[[135 135 137 110 127 116 118 113 147 147 142 148 105 144 149]
 [137 117 137 138 125 114 118 140 143 110 108 109 146 152 147]
 [138 138 139 112 134 140 117 140 143 106 109 102 100 104 147]
 [143 139 112 114 134 118 119 142 107 146 114 149 109 111 147]
 [136 113 137 136 127 115 133 110 105 100 141 139 105 144 146]]
Rows and columns are numbered from 1.
Read off the entry at row 1, column 2.
A: 135
The entry at row 2, column 3 is 137
The entry in the top-left corner -> 135
Read off the entry in row 2 and column 1.
A: 137
Read off the entry directly below the largest entry.
A: 104
Read off the entry in row 2 and column 2.
A: 117
Read off the entry directly below 106.
A: 146
Read off the bottom entry of the column that holds the largest entry.
A: 144
Read off the entry at row 3, column 1.
A: 138
The bottom-right entry is 146
The entry just left of the largest entry is 146
Read off the entry directly above 108.
A: 142
Read off the entry in row 1 and column 3.
A: 137
Read off the bottom-left entry.
A: 136
Read off the entry in row 3 and column 2.
A: 138
The entry directly below 107 is 105
Read off the entry directly above the largest entry.
A: 144
The centre entry -> 140
The entry directly below the centre entry -> 142

array([[132, 124, 130, 130, 141, 133, 130, 109],
       [126, 153, 102, 156, 144, 146, 120, 117]])
Counting starts at 1.
The entry in row 1 and column 3 is 130
Give the entry just left of the largest entry.
102
Give the entry just right of 141.
133
Give the entry at row 1, column 1.
132
Give the entry in the bottom-right corner.
117
The entry in the bottom-left corner -> 126
Give the entry just right of 132.
124
Give the entry in the top-right corner.
109

x =
[[124 126 126 124 127 126 127 124 125 127 127 126 127 126 126]
 [135 120 133 113 107 111 113 124 110 126 137 124 120 121 108]
 [118 124 119 133 137 124 122 123 133 118 115 123 127 127 135]
 [124 128 112 124 119 107 112 121 111 140 119 146 127 128 115]
 [122 127 118 139 137 128 127 121 132 142 117 141 125 125 135]
 [129 125 127 127 121 116 117 125 122 130 128 132 125 127 121]
 [128 122 137 127 124 123 121 127 132 114 132 111 125 126 125]
 [126 127 126 126 127 126 127 126 126 127 127 128 127 127 127]
 [149 119 124 113 111 109 108 137 112 121 126 123 116 117 111]
 [138 132 122 115 115 110 114 138 112 119 130 129 133 134 112]
 [120 117 135 136 133 124 120 118 137 120 125 116 121 123 135]
 [144 133 133 114 107 112 116 139 111 123 141 128 132 134 106]
 [124 112 146 125 119 128 124 113 129 125 139 111 115 114 124]
 [118 121 129 132 136 134 131 119 134 126 123 122 123 123 136]]
Which number is the maximum? 149
Which number is the last entry in the row that holds the smallest entry? 106
The 2nd-last entry, reading row by row: 123
Which number is the entry just left of 142? 132
The entry just right of the largest entry: 119
The first entry in reading order is 124
The bottom entry of the column that holds the largest entry -> 118
Which number is the first entry of the smallest entry's row? 144
The entry directly below 106: 124
Which number is the entry just left of the smallest entry? 134
Which number is the entry directly above the smallest entry? 135
The fifth entry from the end, reading row by row is 123
Which number is the bottom entry of the column that holds the smallest entry? 136
The second entry in reading order is 126
The 3rd entry on the main diagonal: 119
Which number is the 1st entry on the diagonal from the top-right corner? 126
Which number is the fourth entry from the end, reading row by row? 122
Which number is the fifth entry, reading row by row? 127
Which number is the third entry on the diagonal from the top-right corner? 127
Which number is the fourth entry in reading order? 124

W =
[[112 141 129 104 147 147 103 144 136 102 116 143 124 114]
 [138 133 143 123 142 109 145 134 103 123 106 103 149 107]
 [101 120 102 121 109 112 123 124 120 141 121 111 151 114]
 [138 126 107 155 149 108 107 132 132 130 152 154 122 109]
 [102 109 134 130 141 112 141 152 139 155 120 153 109 100]
 [150 131 117 132 111 146 106 116 132 136 114 149 155 119]
 [142 143 115 147 103 142 113 139 150 141 101 100 142 154]
 [118 107 107 107 131 110 153 141 117 122 116 111 128 123]
 [107 102 133 146 145 149 146 100 119 119 134 102 101 104]
 [102 143 108 113 152 109 148 113 136 147 120 124 112 143]]
Rows and columns are numbered from 1.
The entry at row 1, column 1 is 112
The entry at row 1, column 2 -> 141
The bottom-right entry -> 143
Report the entry directly above 148.
A: 146
The entry in row 2 and column 1 is 138
Report the entry in the top-right corner.
A: 114
The bottom-left entry -> 102
Report the entry in row 3 and column 2.
A: 120
Report the entry at row 3, column 1.
A: 101
The entry directly above 115 is 117
Report the entry in row 1 and column 3.
A: 129

Questions about the table below.
1) Read off the largest entry in the last column.
2) Read off the top-right entry.
3) Read off the bottom entry of the column that holds the largest entry.
4) Read off the last entry, reading row by row.
5) Read off the first entry of the smallest entry's row.
6) Read off the 1st entry, reading row by row.
7) Read off the largest entry in the first row.
8) Read off the largest entry in the first column.
[[121, 131, 127, 130, 130],
 [119, 142, 130, 140, 134],
 [121, 130, 123, 145, 128],
 [121, 140, 132, 124, 125],
 [141, 139, 116, 125, 127],
 [132, 127, 128, 131, 129],
 [132, 144, 134, 144, 125],
 [135, 126, 136, 128, 128],
 [117, 127, 141, 128, 130],
 [140, 140, 141, 108, 131],
 [127, 125, 125, 117, 129],
 [140, 128, 113, 132, 127],
 [132, 117, 130, 133, 124],
 [126, 151, 124, 114, 128],
 [135, 137, 125, 107, 128],
 [134, 136, 134, 117, 133]]
1) 134
2) 130
3) 136
4) 133
5) 135
6) 121
7) 131
8) 141

[129 130 138 139 115 128 153 130 139 134 152 156 138]
Give the largest entry.
156
The entry just right of 156 -> 138
Give the first entry from the left.
129
The second entry is 130

Read these off the table that follows. Rows and columns are numbered from 1.
1) Report the entry in the bottom-right corner.
2) Report the entry in the top-left corner.
3) Report the entry just left of 137.
4) Report the entry at row 3, column 1.
5) Report the entry just right of the smallest entry.
6) Report the entry in row 2 and column 1.
7) Report the entry at row 3, column 3.
143,119,117,109,128,134,130,131,133,134,138,145
125,134,121,125,121,131,129,135,136,120,132,118
129,119,144,130,128,127,128,136,129,117,133,126
128,126,129,139,125,122,131,126,120,126,113,135
121,128,118,134,125,124,127,135,123,131,124,120
136,144,157,132,139,123,131,130,145,136,133,116
125,116,129,137,122,108,127,112,117,109,128,118
1) 118
2) 143
3) 129
4) 129
5) 127
6) 125
7) 144
